[[-11  -2]
 [-33  -3]
 [-27 -14]
 [-56 -31]
 [-44 -33]
 [ 33  37]]
=>
[[-44 -33]
 [-56 -31]
 [-27 -14]
 [-33  -3]
 [-11  -2]
 [ 33  37]]

[[-53   7]
 [ 24 -39]
 [-38 -41]
 [ 29 -26]
 [-54  17]
 [-36 -43]
 [-14  48]
 [-37  24]
 [ 37  41]
 [  3 -25]
 [-21 -22]
 [-41  28]]
=>
[[-36 -43]
 [-38 -41]
 [ 24 -39]
 [ 29 -26]
 [  3 -25]
 [-21 -22]
 [-53   7]
 [-54  17]
 [-37  24]
 [-41  28]
 [ 37  41]
 [-14  48]]

[[ 42  27  -1   9   2  61]
 [ 50  46  -7  -4   5 -33]
 [-53  49   2   1  -5 -14]
 [ 57 -51   4  -3  -5  24]
 [ 31  52   1  -2  -7   1]
 [ 33 -54   0   4  -3 -43]
 [ 17  -1   3  -1   1 -66]
 [ 24  54   3   1  -1  19]
 [-63  -7  -4  -1  -2   4]]
=>
[[ 33 -54   0   4  -3 -43]
 [ 57 -51   4  -3  -5  24]
 [-63  -7  -4  -1  -2   4]
 [ 17  -1   3  -1   1 -66]
 [ 42  27  -1   9   2  61]
 [ 50  46  -7  -4   5 -33]
 [-53  49   2   1  -5 -14]
 [ 31  52   1  -2  -7   1]
 [ 24  54   3   1  -1  19]]

[[ 55 -39  35  14 -20  13  28  47  -2]
 [ -4  61  -3 -23  26  26 -16 -19  38]
 [ 37  27  50   4   1  25   7  15  15]
 [  9 -25 -14  48 -59   7 -25  -6  -1]
 [ -8  30 -10 -46  49   4  30  -6   4]
 [ 11  10  44   3   3  29 -24  13  39]
 [ 14 -16   3 -32  36  -7  45  23 -18]
 [ 59 -55  13   3 -16   3  44  53 -12]
 [ 26  31  35  38 -39  42 -39  -5  38]]
=>
[[ 59 -55  13   3 -16   3  44  53 -12]
 [ 55 -39  35  14 -20  13  28  47  -2]
 [  9 -25 -14  48 -59   7 -25  -6  -1]
 [ 14 -16   3 -32  36  -7  45  23 -18]
 [ 11  10  44   3   3  29 -24  13  39]
 [ 37  27  50   4   1  25   7  15  15]
 [ -8  30 -10 -46  49   4  30  -6   4]
 [ 26  31  35  38 -39  42 -39  -5  38]
 [ -4  61  -3 -23  26  26 -16 -19  38]]

[[-15 -16  27 -28 -40]
 [-43  -7 -45  -8 -31]
 [  2   0   8   2  -2]
 [ 21 -22  54 -26 -31]
 [-37   7 -18  35   6]
 [-18 -32  32 -16  -1]]
=>
[[-18 -32  32 -16  -1]
 [ 21 -22  54 -26 -31]
 [-15 -16  27 -28 -40]
 [-43  -7 -45  -8 -31]
 [  2   0   8   2  -2]
 [-37   7 -18  35   6]]

[[-65  49 -56  62 -57]
 [ 45 -58 -37  59  53]
 [ 53 -43 -36 -32 -44]]
=>
[[ 45 -58 -37  59  53]
 [ 53 -43 -36 -32 -44]
 [-65  49 -56  62 -57]]

[[-24   4 -10]
 [  7  -6  -3]
 [ 51 -16   6]
 [ 15  13 -13]
 [-12 -10  26]
 [  8 -35 -11]
 [ 21  -5  -1]
 [-21   9 -20]
 [  4 -28 -17]
 [ -6 -46  10]
 [ 10 -20   0]]
=>
[[ -6 -46  10]
 [  8 -35 -11]
 [  4 -28 -17]
 [ 10 -20   0]
 [ 51 -16   6]
 [-12 -10  26]
 [  7  -6  -3]
 [ 21  -5  -1]
 [-24   4 -10]
 [-21   9 -20]
 [ 15  13 -13]]

[[ 25 -19  -9 -21  31   4  16 -13  -4   8  26 -20  17  19  -9]
 [ -3  35  -5  65   2  22   4 -15 -28  12   3  59  -9 -63   7]
 [ 12 -25 -37 -17  20  20  30 -13  -2  40  13 -16   7  17   9]
 [-11 -32  -5 -51 -14 -16   0  21  32   2 -15 -47  -3  55   4]
 [ 16  13  36  10  10 -14 -20  -7 -10 -40  14   9  15 -11 -20]
 [-37   4 -15   5 -42   6  -1  17  12  17 -38   5 -26  -2  24]]
=>
[[-11 -32  -5 -51 -14 -16   0  21  32   2 -15 -47  -3  55   4]
 [ 12 -25 -37 -17  20  20  30 -13  -2  40  13 -16   7  17   9]
 [ 25 -19  -9 -21  31   4  16 -13  -4   8  26 -20  17  19  -9]
 [-37   4 -15   5 -42   6  -1  17  12  17 -38   5 -26  -2  24]
 [ 16  13  36  10  10 -14 -20  -7 -10 -40  14   9  15 -11 -20]
 [ -3  35  -5  65   2  22   4 -15 -28  12   3  59  -9 -63   7]]

[[-13  70  41 -30 -10  -8  -3  -8 -13]
 [ 11  40 -51  26   5 -10 -29   6  14]
 [-14 -22   2 -19  -3  -3 -34   9  -2]
 [ -6 -21 -15  -8  -3  10  -4 -37  36]
 [ -2  -3 -28  -9 -15 -13  -8 -14  33]
 [-33  -9  -4 -16 -20   9  -7  15  16]
 [  2   3 -42  -6  -6  -2  62  35   3]
 [ 17 -19  -2  10   5   2   3   8  39]]
=>
[[-14 -22   2 -19  -3  -3 -34   9  -2]
 [ -6 -21 -15  -8  -3  10  -4 -37  36]
 [ 17 -19  -2  10   5   2   3   8  39]
 [-33  -9  -4 -16 -20   9  -7  15  16]
 [ -2  -3 -28  -9 -15 -13  -8 -14  33]
 [  2   3 -42  -6  -6  -2  62  35   3]
 [ 11  40 -51  26   5 -10 -29   6  14]
 [-13  70  41 -30 -10  -8  -3  -8 -13]]
---
[[-26 -53  -9  -6 -14  50 -17   6]
 [  8   5 -16   6  20  47 -60   8]]
=>
[[-26   8]
 [-53   5]
 [ -9 -16]
 [ -6   6]
 [-14  20]
 [ 50  47]
 [-17 -60]
 [  6   8]]

[[ 31  45 -65 -41  29]
 [ 23 -41  46 -25  57]
 [-59   5  -6  56 -41]
 [-59 -55  50  49  49]
 [ 36  58 -61 -36 -59]
 [-48 -34  51  64 -50]
 [ 18  45 -62 -18  22]
 [ 51 -51  58 -42  66]
 [-54  23 -26  43  11]
 [-58  52 -61  51 -66]]
=>
[[ 31  23 -59 -59  36 -48  18  51 -54 -58]
 [ 45 -41   5 -55  58 -34  45 -51  23  52]
 [-65  46  -6  50 -61  51 -62  58 -26 -61]
 [-41 -25  56  49 -36  64 -18 -42  43  51]
 [ 29  57 -41  49 -59 -50  22  66  11 -66]]

[[  1 -71   4  14   9]
 [-23  47   5   6  -6]
 [ 50   3 -11 -43 -11]
 [-39  13  24  24 -25]
 [-59   3  18  46   0]
 [ 14  15 -23  -5  49]
 [ -2 -36  16   5 -20]]
=>
[[  1 -23  50 -39 -59  14  -2]
 [-71  47   3  13   3  15 -36]
 [  4   5 -11  24  18 -23  16]
 [ 14   6 -43  24  46  -5   5]
 [  9  -6 -11 -25   0  49 -20]]

[[  5  -1   6 -30   4 -17  32   2   7   1 -13 -10   9  -2]
 [-12   5  14  -6   5   0  -7 -51  -1  -3   7   3  -6   0]
 [  2   7   8  -2   1  -6   9 -14  -1  10  -4   2   8 -11]
 [ 15 -29  -2  12  -6  16 -23  12   6  -8 -24  -3  13  -1]
 [  6  -5 -11  -2   4  -6   1 -12   3   3  29   1 -17  21]
 [  7  10 -11   0  -1   0 -17  19   3  10 -11   3  -3  10]]
=>
[[  5 -12   2  15   6   7]
 [ -1   5   7 -29  -5  10]
 [  6  14   8  -2 -11 -11]
 [-30  -6  -2  12  -2   0]
 [  4   5   1  -6   4  -1]
 [-17   0  -6  16  -6   0]
 [ 32  -7   9 -23   1 -17]
 [  2 -51 -14  12 -12  19]
 [  7  -1  -1   6   3   3]
 [  1  -3  10  -8   3  10]
 [-13   7  -4 -24  29 -11]
 [-10   3   2  -3   1   3]
 [  9  -6   8  13 -17  -3]
 [ -2   0 -11  -1  21  10]]

[[ -6 -21]
 [-63   4]
 [ 60  -3]]
=>
[[ -6 -63  60]
 [-21   4  -3]]

[[-10  65 -10 -38 -19]
 [  9  26  -9 -29 -32]
 [-16   0 -27  28  -5]
 [ 43  35 -11  40  38]]
=>
[[-10   9 -16  43]
 [ 65  26   0  35]
 [-10  -9 -27 -11]
 [-38 -29  28  40]
 [-19 -32  -5  38]]
